One turn moves every row onto another: examples first, then more rows asked:
Zit: -2.91; 0.70; -0.36; -1.97; 1.56; 0.63; -0.17; 1.86; -3.21; -1.55; -1.58; 1.39; 3.57; 2.93
Siz: 1.28; 0.42; 2.70; -0.61; 1.35; 2.17; -2.83; 1.50; -0.28; -3.42; -0.38; -3.03; 1.33; 0.49
Nibug: -2.74; -1.14; -2.81; 1.20; -1.25; -0.09; 1.30; 2.65; -3.03; -2.44; -0.59; -0.66; 2.02; 2.91
magu: 1.00; -2.32; 4.27; 0.22; -1.65; 1.18; -0.62; 2.19; -0.30; 2.38; 0.99; 0.63; -3.10; -1.58
kome: 1.59; -0.74; 5.20; -0.24; -0.59; -0.92; -3.60; 2.61; 0.73; -0.67; 0.67; -0.03; -0.73; -0.01
fubur: -0.26; 1.27; -1.97; -0.25; 0.60; -2.01; 3.01; 0.05; -0.98; 1.40; 2.02; 5.55; -0.99; -1.63
Pere: 2.32; -1.58; 1.47; -0.51; -3.33; -0.55; 0.73; 1.98; -2.18; -1.21; 0.03; -1.76; -3.15; -0.53
bek: -0.95; 2.93; -0.59; -3.18; 2.42; -0.40; -0.42; -5.03; 1.51; -1.02; 1.57; 1.21; 0.44; 0.01
far: 1.98; -1.56; 3.11; 0.77; -2.16; 0.25; -3.37; 2.45; 0.29; -1.08; -0.04; -0.84; -0.03; -1.94
fam: 0.02; -0.56; 3.76; -0.59; 0.46; 0.65; 0.56; -1.64; 1.92; 1.48; 3.61; 3.59; -3.39; -0.97
Nen: 2.14; -0.06; 2.93; -1.55; -3.02; 0.58; -2.39; 1.65; -2.84; -2.09; -0.45; -1.81; -1.13; 1.03
Fifad: 0.90; 1.77; 4.71; -1.70; 2.28; 1.56; -2.98; -0.60; 0.75; -0.58; 2.06; 1.37; 0.16; 1.00
dase: 1.52; -0.10; 4.39; -2.89; -2.28; -1.16; -0.73; 0.40; -0.15; 0.02; 0.52; 3.15; -2.80; -0.66
zor: -3.11; 1.05; 2.85; 0.50; 2.95; 0.98; 0.69; -1.52; -0.23; 0.82; 2.12; 1.92; 3.33; 2.19
bub: -1.30; -0.81; -3.76; 2.95; -1.87; -1.83; 3.10; 1.33; -1.76; -0.63; 2.31; 1.88; -0.99; 0.04
som: -1.46; 0.74; -2.88; 2.65; 0.48; 1.07; -0.05; 1.30; -3.13; 0.66; -1.49; -2.52; 0.64; 2.43
Mefe: -0.53; -0.47; -3.69; 3.14; 1.33; -2.77; 3.07; 2.41; -0.46; 1.05; -0.18; -1.05; -2.88; 0.01
sedok: 0.60; -1.32; 5.22; -0.24; -0.20; -0.47; -1.91; 2.63; 0.64; 1.60; 1.33; 1.15; -3.00; 0.13
zibik: -4.39; 1.61; -3.89; 0.56; 1.26; 0.12; 0.34; -0.39; -1.73; -2.75; -0.50; -2.97; 0.58; -0.17
Vevus: 0.55; -2.85; 1.10; 1.40; -1.55; 2.27; 1.17; 2.18; 0.35; -2.94; 0.27; -3.72; -0.67; -1.45
vak: -1.14; -1.41; -0.70; 1.67; 1.17; -0.56; 5.76; -0.20; 0.73; 0.24; 0.91; 0.65; 0.88; -3.79
lub: -3.09; -0.80; 1.92; -0.40; 2.46; 0.57; 4.35; -1.77; 1.03; 1.96; 2.17; 3.50; 1.43; -1.30
Mun: -1.57; 0.57; -1.29; -1.41; 1.33; -2.30; 2.69; -4.60; 2.62; -0.59; 2.64; 1.29; -2.57; 0.48
Gid: 1.39; 0.24; 4.49; -3.24; -2.16; 0.62; -2.91; 0.54; -1.44; -0.77; -0.15; 1.20; -0.90; 0.74
Lerad: -4.90; 3.20; -1.73; -1.30; 3.10; 0.21; -1.67; -1.43; -0.97; -2.10; -0.40; -0.47; 1.36; 0.91
sifat: -2.51; -1.57; -2.51; -0.65; 0.55; -1.16; 4.53; -2.66; 0.95; -1.14; 1.50; -2.25; -2.80; 1.09
Sedal: -0.22; -3.39; 1.45; 1.26; -2.00; 1.15; 3.09; 0.00; 1.41; 0.18; 2.29; 0.16; -3.71; -2.43
Gulil: -5.06; 0.95; -2.34; -0.58; 2.40; -0.99; 3.08; -1.76; 1.17; 0.24; 1.39; 2.45; -2.49; -1.84
Dizeg: -5.45; 2.77; -0.57; -1.89; 3.13; -0.76; -0.17; -2.39; 0.56; -0.40; 1.01; 3.01; -0.44; 0.17
funo: -1.18; -0.48; -1.38; 0.14; 1.67; -3.57; 2.95; 0.58; 2.58; 0.82; -0.77; 4.30; -1.58; -1.42
mador: -4.25; 0.30; -4.32; 1.02; 0.59; -0.73; 2.94; -0.58; -0.01; -1.32; 0.29; -1.06; -2.13; -2.27
Beret: 0.25; 0.09; -1.84; 3.76; 1.50; -0.50; 3.33; 0.91; -0.95; -1.92; 1.56; -3.03; 2.41; -1.16
Dut: 2.49; -1.34; 2.53; -1.57; -3.03; -1.34; 1.42; 1.00; -0.30; -0.16; 1.15; 1.37; -4.29; -1.98
nonen: -2.88; 0.84; -0.57; -0.12; 0.51; 1.61; -2.70; -1.09; -2.02; 0.61; -2.07; 1.40; 3.31; 2.58
dobig: 1.18; -3.00; 2.70; 0.90; -2.71; 1.44; -1.20; 2.08; -0.23; 0.71; 0.03; -0.89; -1.75; -2.94
Bilo: -1.13; 2.23; -0.12; -3.19; 2.98; -0.15; 0.68; 0.69; -1.73; 0.83; -0.19; 5.38; 1.86; -0.11
Gunur: -0.68; 2.02; -1.41; -3.63; 2.65; 1.69; -0.11; -3.48; -0.65; -1.59; -0.75; -2.22; 1.71; 0.93
disi: -1.48; 1.91; 0.90; 2.71; 2.76; 0.13; -0.07; -0.21; -1.52; -1.44; 1.99; -2.20; 4.04; 2.49
ruli: -2.69; 0.57; 0.68; -1.32; 0.99; -1.13; -0.79; -1.43; 1.58; 0.72; -1.84; 5.32; 2.18; -0.02
vesab: -1.82; -0.08; -2.44; -2.06; 1.20; 1.74; 2.65; -2.16; -1.23; -1.84; -0.63; -4.49; 0.12; 1.25

Pere goes to Gid
Siz goes to fam
Mefe goes to nonen
Where do these go?
mador goes to Lerad
Nibug goes to Bilo
magu goes to far
vak goes to disi
Mun goes to vesab

One turn moves every row onto another: examples first, then more rows asked:
reka: 2.65; -1.34; 0.75; -0.10; 1.85; -0.49; -2.71; 0.78; -3.05; 1.05; 0.06; -0.98; 0.75; -5.31; -1.34; 3.34; -1.91; 0.94; -2.59; -2.33; 1.77
nomos: 3.91; -0.45; 2.93; 0.91; -3.53; -1.62; -2.84; -3.95; -0.73; -3.68; 1.44; -3.18; -0.30; -0.30; -3.09; 3.05; 1.05; -2.73; -3.73; 1.61; -1.92
gobud: 2.52; -0.01; -2.53; 0.16; 0.29; -2.52; -0.31; -3.71; -2.14; -2.92; -2.46; -1.89; -2.74; 3.67; 0.27; 2.35; -3.82; -1.49; -4.89; -0.43; 2.12
Puge: 4.42; -4.82; 2.78; -1.67; 0.21; -1.78; -5.06; -2.09; 1.47; -4.54; 0.27; -1.16; 0.03; -1.45; 0.82; 7.08; 0.56; 1.19; -4.55; 0.55; -1.78
dusi: 3.07; -1.51; 2.31; 0.52; -4.22; -2.29; -3.18; -3.36; -0.75; -3.68; 1.60; -2.96; -0.35; -0.72; -2.73; 3.08; 1.80; -1.45; -3.09; 1.63; -1.67
kazu: 0.23; -6.24; 0.97; 1.00; 3.36; 1.77; -2.57; 2.41; -0.21; -4.38; 0.80; 0.57; 1.81; 1.15; 1.17; 1.81; -0.28; -0.52; -2.06; 2.66; 0.86
muru: 3.35; -1.94; 1.81; -0.12; 1.49; 0.09; -5.21; -1.70; -0.82; -7.43; -2.30; -0.98; -2.62; -2.70; 0.50; 7.00; 1.38; 1.13; -3.01; 0.72; -0.57
gisek: 1.21; -0.86; -0.16; 2.32; -1.21; -0.30; 0.95; -2.69; -1.23; -1.77; -2.54; -0.36; -0.13; -3.72; -0.51; 8.26; -0.14; -4.13; -4.26; -1.45; 1.98
bedog: 3.60; 2.12; -1.27; 2.34; 1.97; -0.03; -5.17; 0.63; 1.66; 0.43; -3.33; -1.62; 2.90; 0.14; -2.65; 3.98; -1.33; -1.41; -0.17; 1.93; 1.35
tidok: -0.15; -4.57; 1.38; -0.26; -1.29; 1.16; -1.44; -2.74; 0.33; -2.23; -1.30; -3.65; 3.36; -2.04; 0.34; 1.67; -0.45; -3.30; -4.25; 2.03; -3.31
luso: 1.54; 1.78; -2.03; 1.33; 2.70; 0.02; -3.31; -0.68; 1.94; -0.19; -4.92; 0.26; 2.75; 0.66; -1.26; 5.73; -0.92; -3.60; -1.04; 2.93; 1.56
Meb: 1.69; 2.70; 1.65; -1.44; 0.39; 0.92; -3.79; -2.36; -5.09; -3.83; -1.46; -2.29; -4.22; -0.89; -3.29; 3.34; -1.41; -2.47; -1.87; 1.86; -1.48
vafom: 1.73; -3.30; -0.21; 3.57; 1.57; 0.98; -2.74; -1.58; -1.56; -0.01; 0.27; -1.78; 3.63; 1.80; -3.75; 6.77; -2.72; 0.74; -1.27; -3.77; -1.90
gak: 2.37; -1.61; 1.01; 3.10; 1.42; 2.86; -2.55; 1.99; -2.32; -5.49; -1.31; -0.87; -3.96; 3.75; -0.49; 7.36; -1.41; -2.29; -1.43; 1.54; 0.12
ves: 3.02; -1.33; -0.93; 2.41; 1.35; -2.93; 0.24; -2.36; -2.42; -3.95; -2.79; -2.10; 0.62; 1.90; -0.65; 0.14; -0.56; -1.18; -5.06; -1.53; 2.30
bosu: 1.50; 0.28; 0.86; 3.42; -0.27; 1.49; -3.21; 0.81; -1.54; -6.52; 0.95; -3.62; -2.72; 2.05; -3.93; 5.39; -2.18; -2.15; -1.83; -1.85; -0.02
Kadib: -0.33; -3.70; 1.11; 1.66; -1.68; -0.57; -0.64; -1.64; 2.78; -6.02; 2.33; -2.14; 1.77; 3.03; -2.40; 5.47; -1.92; -3.46; -4.57; -0.31; 0.19
toz: 3.40; 1.24; -1.17; 1.69; 1.16; -1.00; -3.48; -0.62; 2.82; 1.80; -3.17; -1.02; 2.69; 1.87; -1.94; 6.58; -1.51; -3.32; -1.40; 1.70; 0.53
Daleg: 0.75; -1.09; 1.07; -2.57; -1.95; 3.00; -2.20; -5.03; 0.62; -4.18; 1.57; 3.00; 0.47; 2.79; -1.31; 4.33; 1.85; -0.85; -2.33; 2.12; -0.51
Zigid: 3.16; -3.08; 2.06; -4.06; 2.43; -0.75; -4.49; -2.33; -1.21; -4.14; -1.57; 0.02; -2.72; -0.88; 0.98; 9.17; -1.45; 0.30; -3.89; 0.36; -1.35
bokar: 2.56; -1.90; -1.57; 1.62; 2.44; -0.82; -0.12; -0.96; -3.75; -1.36; -4.32; -2.91; -0.42; 2.45; 0.50; 1.79; -3.43; -1.84; -4.51; -2.76; 0.16
nivis: 1.80; -2.87; -2.89; 1.38; 2.94; 3.58; -2.04; 1.31; 0.79; -0.47; -1.68; 1.82; 0.73; -0.75; 2.58; 5.17; 2.53; -0.54; -1.48; -2.03; 0.03
Duraz: 2.53; -2.75; -1.89; 0.04; 0.18; -2.30; -0.78; -1.90; -0.56; -1.50; -1.53; -2.99; 0.40; 2.27; 0.84; -0.29; -3.79; 0.18; -4.71; -0.88; 1.23
Vuzul: 1.73; -2.72; 1.93; -0.80; 1.48; 4.51; -3.12; -1.51; -2.01; -2.52; 0.32; 1.41; 3.71; -0.42; -1.74; 0.76; 2.74; 0.48; -1.13; -0.06; -2.36
Mogi: -0.37; -0.74; -2.59; 1.47; 0.80; 0.75; -4.54; -2.94; 0.66; -3.64; 1.56; -0.82; 1.54; 0.05; -3.50; 2.90; -2.45; 3.76; 0.15; 0.13; 1.67
pake: -1.02; -1.15; -0.95; 1.11; 3.88; -0.43; -0.68; -4.07; -2.71; -3.81; 0.00; 2.62; 2.79; 1.09; -4.73; 6.94; -0.59; -0.64; -1.61; -1.44; 1.32
zev: -0.25; -5.12; 1.19; -0.86; -1.78; 0.61; -2.15; -1.55; 0.00; -1.60; -1.36; -3.45; 3.29; -2.25; 0.88; 2.31; -0.26; -3.22; -3.01; 1.44; -3.81
kadu: -0.35; -1.16; -1.56; -1.88; -0.36; -1.19; -0.66; -2.73; 0.63; -1.37; 0.25; 1.17; 0.36; -4.98; 0.48; 3.72; -1.21; -0.73; -3.67; 1.14; 4.29
der: 2.09; -4.15; 1.41; 2.31; -0.27; -0.40; -0.92; -0.41; 1.47; -5.67; 1.70; 1.19; -0.53; 4.19; 0.26; 5.93; 0.94; -2.54; -3.22; 3.30; 2.01
lazo: -1.08; -1.89; 1.33; -4.86; 2.63; 0.48; -2.13; -2.45; -3.53; 0.01; -1.67; -1.33; -0.39; -0.65; -0.64; 3.50; -4.12; -2.80; -3.52; 1.74; -2.55
zam: 2.70; 2.18; -1.27; -0.30; 3.01; -1.94; -4.26; -0.94; 1.56; 0.74; -2.62; 0.96; 2.84; 1.21; -2.55; 4.81; -1.35; -2.08; -1.06; 2.86; 2.42
dom: 3.75; -2.55; -1.96; -0.24; -0.53; 0.29; -2.84; -1.07; 3.31; 0.46; 2.02; 2.24; 0.03; 1.51; 1.72; 6.23; 2.27; 0.73; -2.20; -1.29; 1.37
Nazar: -3.68; -4.35; 0.05; -1.09; 4.10; 1.27; -1.56; 0.88; -0.19; -4.99; 0.37; -0.99; 2.96; 0.19; -0.98; 2.99; -2.98; -2.28; -3.42; 0.22; 0.11
buso: 2.34; -2.01; 1.01; -3.18; -1.01; 5.18; -4.69; -2.22; -0.58; 0.28; 1.08; 0.11; -0.39; 2.84; -0.63; 3.77; -2.71; 0.70; -1.26; 0.17; -3.69
gor: 2.37; -1.06; -2.30; -2.18; 2.01; 1.45; -2.88; -0.48; 1.09; 0.75; 0.66; 3.40; -2.69; 1.95; 1.61; 7.06; 0.43; 0.84; -1.66; -1.18; 1.14
nirod: 0.70; 2.16; 1.22; -1.66; -0.32; -0.22; -3.62; -2.32; -5.21; -4.67; -1.46; -1.63; -3.97; -1.13; -2.91; 4.14; -0.40; -2.34; -1.40; 1.62; -1.47
tino: -1.65; -1.96; 1.16; -5.41; 1.52; 0.00; -2.46; -2.07; -3.97; -0.06; -1.65; -0.72; -0.88; -0.82; -0.31; 4.56; -3.46; -3.30; -3.17; 1.50; -3.38
vafum: 3.60; -0.26; -2.29; 2.51; 1.99; 2.63; -2.80; 0.64; -0.35; -2.59; -0.99; 1.78; -1.93; -0.55; 0.84; 5.74; 4.00; -0.09; -0.45; -1.96; 1.21
Vabis: 1.77; -0.03; 1.05; 0.75; -0.02; 5.92; -2.07; -2.46; -2.99; -3.55; -2.24; 0.49; -0.89; 2.19; -1.53; 6.46; 1.37; -3.15; -1.00; -0.78; -3.84
nizoz: -0.76; -1.08; 1.04; -2.37; 3.66; 0.83; -3.76; 1.18; -2.54; -3.00; 2.10; -1.19; -2.04; 2.15; -3.39; 4.55; -5.55; -0.76; -2.47; -0.97; 0.31
kunak: -2.33; -1.18; -3.76; 1.43; 0.03; 2.97; -1.65; -4.29; 1.32; -2.99; -1.56; -0.88; 0.46; 2.14; -1.09; 7.43; -4.19; -0.48; -0.75; -0.54; -0.56
dod: 1.76; -5.12; 1.11; -1.71; 2.45; 1.45; -4.32; -0.65; 0.38; -4.67; -3.45; -2.02; -0.07; -3.32; 2.87; 6.72; -0.81; 0.51; -3.58; 0.24; -2.75
zez: 2.97; -0.22; -1.00; 1.19; -2.86; 1.09; -2.43; -0.86; -0.23; 1.05; -0.91; -3.20; -3.12; -3.21; 0.13; 7.05; -4.17; -0.54; -2.52; -1.80; 0.98
mazav: 2.13; -4.36; 1.36; -1.04; 3.27; 1.36; -3.94; 2.73; -1.78; -1.17; 1.39; 0.12; -1.80; 4.10; 0.26; 4.92; -4.46; 0.08; -1.68; 0.93; -0.48

bokar goes to Duraz
nizoz goes to Nazar
vafum goes to gor
Where do these go?
tidok goes to nomos
dusi goes to nirod
luso goes to toz
muru goes to Zigid
der goes to gak
reka goes to kadu
Daleg goes to Vabis
vafom goes to Mogi

